[[-0.74 -1.61]
 [ 4.67  0.83]
 [-1.17 -5.86]
 [ 3.73  2.26]
 [ 2.77  0.34]]
=>
[[-0.74 -1.61]
 [-1.17 -5.86]
 [ 2.77  0.34]]

[[-3.01 -2.20 -0.67 -4.12 -4.96 -1.42 -0.38 -2.57  5.26  0.04]
 [-2.54 -1.09 -2.84  1.74 -3.30 -2.48  6.73  2.67  0.65 -2.51]
 [ 0.00 -0.47  0.18 -2.13 -2.89  0.02 -2.36 -2.41  1.90  1.25]
 [-1.90 -1.07  0.57 -2.12  0.87 -0.34 -0.62 -0.71  2.67 -0.61]
 [-1.94 -1.16  0.57 -2.12  0.85 -0.22 -0.68 -0.74  2.70 -0.74]
 [ 0.02 -0.52  0.17 -2.27 -2.89  0.03 -2.35 -2.43  1.84  1.32]
 [ 2.41  1.62 -2.22  4.93 -2.02 -0.48  4.31  2.84 -4.82 -0.11]
 [ 2.54  1.37  0.94  1.01  1.80  1.44 -2.32 -0.30 -2.39  1.34]
 [-1.88 -1.34 -0.06 -2.62 -2.14 -0.62 -0.60 -1.53  3.19 -0.09]]
=>
[[-3.01 -2.20 -0.67 -4.12 -4.96 -1.42 -0.38 -2.57  5.26  0.04]
 [ 0.00 -0.47  0.18 -2.13 -2.89  0.02 -2.36 -2.41  1.90  1.25]
 [-1.94 -1.16  0.57 -2.12  0.85 -0.22 -0.68 -0.74  2.70 -0.74]
 [ 2.41  1.62 -2.22  4.93 -2.02 -0.48  4.31  2.84 -4.82 -0.11]
 [-1.88 -1.34 -0.06 -2.62 -2.14 -0.62 -0.60 -1.53  3.19 -0.09]]

[[ 1.17 -1.42  4.86 -2.09  5.68]
 [ 0.30  2.62 -3.34 -0.88 -2.31]
 [-0.94 -4.95  2.01  0.36  0.33]
 [-0.91 -5.27  1.29  0.73 -0.32]
 [ 1.18  2.85 -1.87 -1.21  0.44]
 [ 1.09  2.80 -2.04 -0.84  0.58]
 [ 2.55  1.73  2.51 -3.11  4.68]
 [-1.12  2.27 -1.99 -2.78 -5.02]
 [-2.38  0.74 -2.05 -1.82 -6.24]
 [-1.37  3.83 -2.28 -1.78 -3.24]]
=>
[[ 1.17 -1.42  4.86 -2.09  5.68]
 [-0.94 -4.95  2.01  0.36  0.33]
 [ 1.18  2.85 -1.87 -1.21  0.44]
 [ 2.55  1.73  2.51 -3.11  4.68]
 [-2.38  0.74 -2.05 -1.82 -6.24]]

[[ 1.30  4.43  4.69  0.10]
 [ 4.30  1.15 -3.24  4.69]
 [-4.71 -1.59  1.89 -2.20]
 [-4.71 -3.77 -0.91 -0.36]
 [ 1.30 -1.04 -1.84  2.39]
 [-6.96 -5.41 -2.77  2.85]
 [ 2.05  2.24 -0.44  3.77]
 [ 3.55  2.79  0.02  4.69]
 [ 1.30  2.24  2.36  0.10]
 [-4.71 -2.13  0.96 -0.82]
 [ 3.55 -1.04 -3.24 -1.28]]
=>
[[ 1.30  4.43  4.69  0.10]
 [-4.71 -1.59  1.89 -2.20]
 [ 1.30 -1.04 -1.84  2.39]
 [ 2.05  2.24 -0.44  3.77]
 [ 1.30  2.24  2.36  0.10]
 [ 3.55 -1.04 -3.24 -1.28]]

[[ 2.21  0.00  0.08  0.07  0.05 -0.12 -0.03 -0.09  1.47  7.05]
 [-0.02 -0.22  0.06 -0.03  0.01  0.08  1.16  6.90  2.45  0.11]
 [ 3.20  0.01  0.00 -0.06  0.06  0.01  0.04  0.08  0.74  6.62]
 [-0.01 -0.06  3.34  6.53  0.86  0.01 -0.02 -0.06  0.03 -0.14]
 [-0.16  0.09  0.11  0.30  5.24  4.84  0.23 -0.01 -0.06  0.11]
 [ 0.03 -0.05  1.43  7.04  2.21  0.07  0.09  0.04 -0.04  0.02]
 [ 0.11  2.99  6.53  0.85  0.09 -0.18 -0.07  0.06 -0.02 -0.02]
 [ 0.09 -0.05 -0.13  0.10  2.54  6.93  1.24 -0.03  0.13  0.06]]
=>
[[ 2.21  0.00  0.08  0.07  0.05 -0.12 -0.03 -0.09  1.47  7.05]
 [ 3.20  0.01  0.00 -0.06  0.06  0.01  0.04  0.08  0.74  6.62]
 [-0.16  0.09  0.11  0.30  5.24  4.84  0.23 -0.01 -0.06  0.11]
 [ 0.11  2.99  6.53  0.85  0.09 -0.18 -0.07  0.06 -0.02 -0.02]]

[[ 3.66  2.09 -1.10 -1.41 -2.09]
 [ 6.07 -0.88 -0.64 -3.49 -0.07]
 [ 3.42  1.73 -1.88 -1.30 -2.46]
 [ 2.22 -1.88 -2.15  2.74 -2.37]
 [ 0.00 -3.54  1.43  1.26 -0.08]
 [ 0.18 -3.80  3.14  4.14  0.43]
 [ 1.06  4.34 -1.16  1.23 -4.50]
 [-1.87  3.09  3.58 -0.92 -0.34]
 [ 4.24 -0.21 -0.76 -3.58 -1.27]
 [ 0.93  3.33 -1.57  1.24 -3.99]]
=>
[[ 3.66  2.09 -1.10 -1.41 -2.09]
 [ 3.42  1.73 -1.88 -1.30 -2.46]
 [ 0.00 -3.54  1.43  1.26 -0.08]
 [ 1.06  4.34 -1.16  1.23 -4.50]
 [ 4.24 -0.21 -0.76 -3.58 -1.27]]
---
[[-0.46 -3.83  1.63  0.64  0.68 -2.25  0.90 -3.02 -1.57 -0.92 -1.06 -0.26
   4.08]
 [-0.55  1.34  3.45 -0.79 -0.16  1.07  1.67 -5.61  3.26  0.35 -0.25  0.40
   0.76]]
=>
[[-0.55  1.34  3.45 -0.79 -0.16  1.07  1.67 -5.61  3.26  0.35 -0.25  0.40
   0.76]]

[[-1.85 -6.41  3.08 -1.91 -7.22  2.37 -1.17  0.13 -2.17 -3.01 -5.31 -5.34
  -5.63]
 [-2.26 -2.72 -1.99 -2.50 -2.79 -2.78 -0.33 -0.34 -2.22 -3.19 -0.11 -3.65
  -4.28]
 [-0.61 -0.38 -0.61 -0.44 -0.37 -0.73 -0.26 -0.32 -0.70 -0.73 -0.26 -0.51
  -0.64]]
=>
[[-2.26 -2.72 -1.99 -2.50 -2.79 -2.78 -0.33 -0.34 -2.22 -3.19 -0.11 -3.65
  -4.28]]

[[-2.63  0.95]
 [-3.19  6.54]
 [-3.19  6.54]
 [-2.65  0.98]]
=>
[[-3.19  6.54]
 [-2.65  0.98]]

[[ 1.63 -1.85 -1.14  2.27 -0.75 -1.79  2.32  4.27  3.08  2.14]
 [-1.69  1.45  2.20  0.03  0.26 -3.28 -1.61 -2.65 -2.64 -0.34]
 [-2.41  0.81 -0.18 -3.95 -0.38  4.34 -2.47 -3.56 -0.73 -1.77]
 [-1.37 -0.79 -4.11 -5.54  0.85  2.00 -1.24 -0.68  3.57 -0.29]
 [ 0.13 -0.69 -2.30  1.24 -0.06 -2.97  1.05  3.61  1.32  0.64]
 [-3.20  1.78  0.65 -3.19 -0.25  2.57 -3.11 -4.23 -2.80 -2.38]
 [ 0.71 -1.59 -3.58 -2.35 -0.09  4.04  0.80  2.01  3.71  0.06]
 [ 0.05 -0.35  4.21 -0.47 -1.71  4.84 -0.57 -3.50  0.10  0.77]]
=>
[[-1.69  1.45  2.20  0.03  0.26 -3.28 -1.61 -2.65 -2.64 -0.34]
 [-1.37 -0.79 -4.11 -5.54  0.85  2.00 -1.24 -0.68  3.57 -0.29]
 [-3.20  1.78  0.65 -3.19 -0.25  2.57 -3.11 -4.23 -2.80 -2.38]
 [ 0.05 -0.35  4.21 -0.47 -1.71  4.84 -0.57 -3.50  0.10  0.77]]

[[ 3.54  2.30 -0.78 -1.21  0.54 -2.53  1.60  1.24  1.95  3.18  1.52 -0.99
   0.31  3.87]
 [ 1.05  2.00 -1.39  2.89 -4.11 -0.95 -1.85 -0.32  0.23 -5.46 -1.08 -0.67
   4.68  2.78]
 [-2.10  0.31 -4.46 -0.27  2.90  1.91 -0.54  1.42  1.75  0.32 -0.69 -1.47
  -0.06  0.18]]
=>
[[ 1.05  2.00 -1.39  2.89 -4.11 -0.95 -1.85 -0.32  0.23 -5.46 -1.08 -0.67
   4.68  2.78]]

[[-2.55  0.30  0.74  0.28  0.57  3.47  3.20 -1.02]
 [-1.52 -4.28 -5.39 -2.66  5.06 -4.05 -4.05  3.17]
 [-1.34 -1.65  2.03 -3.81 -2.38  2.42 -0.64 -4.99]
 [-1.59 -3.06 -3.04 -4.53  4.18 -4.07 -1.52 -1.08]
 [ 0.88  2.80 -0.20  2.98 -4.43  1.12  1.43 -2.58]
 [-1.46 -1.75 -5.17 -3.26  5.55  0.01 -1.51  5.04]
 [ 1.09  2.89  1.97  1.66 -2.28  0.10 -0.35 -2.35]
 [-1.46 -1.65  2.44 -2.40  3.43  3.30  1.26 -2.86]
 [ 0.31 -0.05 -4.68 -2.37  4.29 -3.22 -0.74  1.65]
 [ 2.99 -4.52  5.06 -5.14 -0.29 -0.43  1.50  3.14]]
=>
[[-1.52 -4.28 -5.39 -2.66  5.06 -4.05 -4.05  3.17]
 [-1.59 -3.06 -3.04 -4.53  4.18 -4.07 -1.52 -1.08]
 [-1.46 -1.75 -5.17 -3.26  5.55  0.01 -1.51  5.04]
 [-1.46 -1.65  2.44 -2.40  3.43  3.30  1.26 -2.86]
 [ 2.99 -4.52  5.06 -5.14 -0.29 -0.43  1.50  3.14]]

[[ 1.20 -0.85 -4.99 -3.74  1.65]
 [-3.54 -0.81  1.16  1.57 -2.78]
 [ 1.98 -2.37 -6.73 -5.64  1.86]
 [-2.70 -2.33 -5.05 -1.16 -1.70]
 [ 0.63  1.72 -0.78 -5.35  0.64]
 [-1.70 -1.19 -0.58 -0.44 -1.60]
 [-1.87 -3.79 -5.04 -0.87 -1.60]
 [ 0.28 -0.57 -1.72 -2.02 -0.38]]
=>
[[-3.54 -0.81  1.16  1.57 -2.78]
 [-2.70 -2.33 -5.05 -1.16 -1.70]
 [-1.70 -1.19 -0.58 -0.44 -1.60]
 [ 0.28 -0.57 -1.72 -2.02 -0.38]]
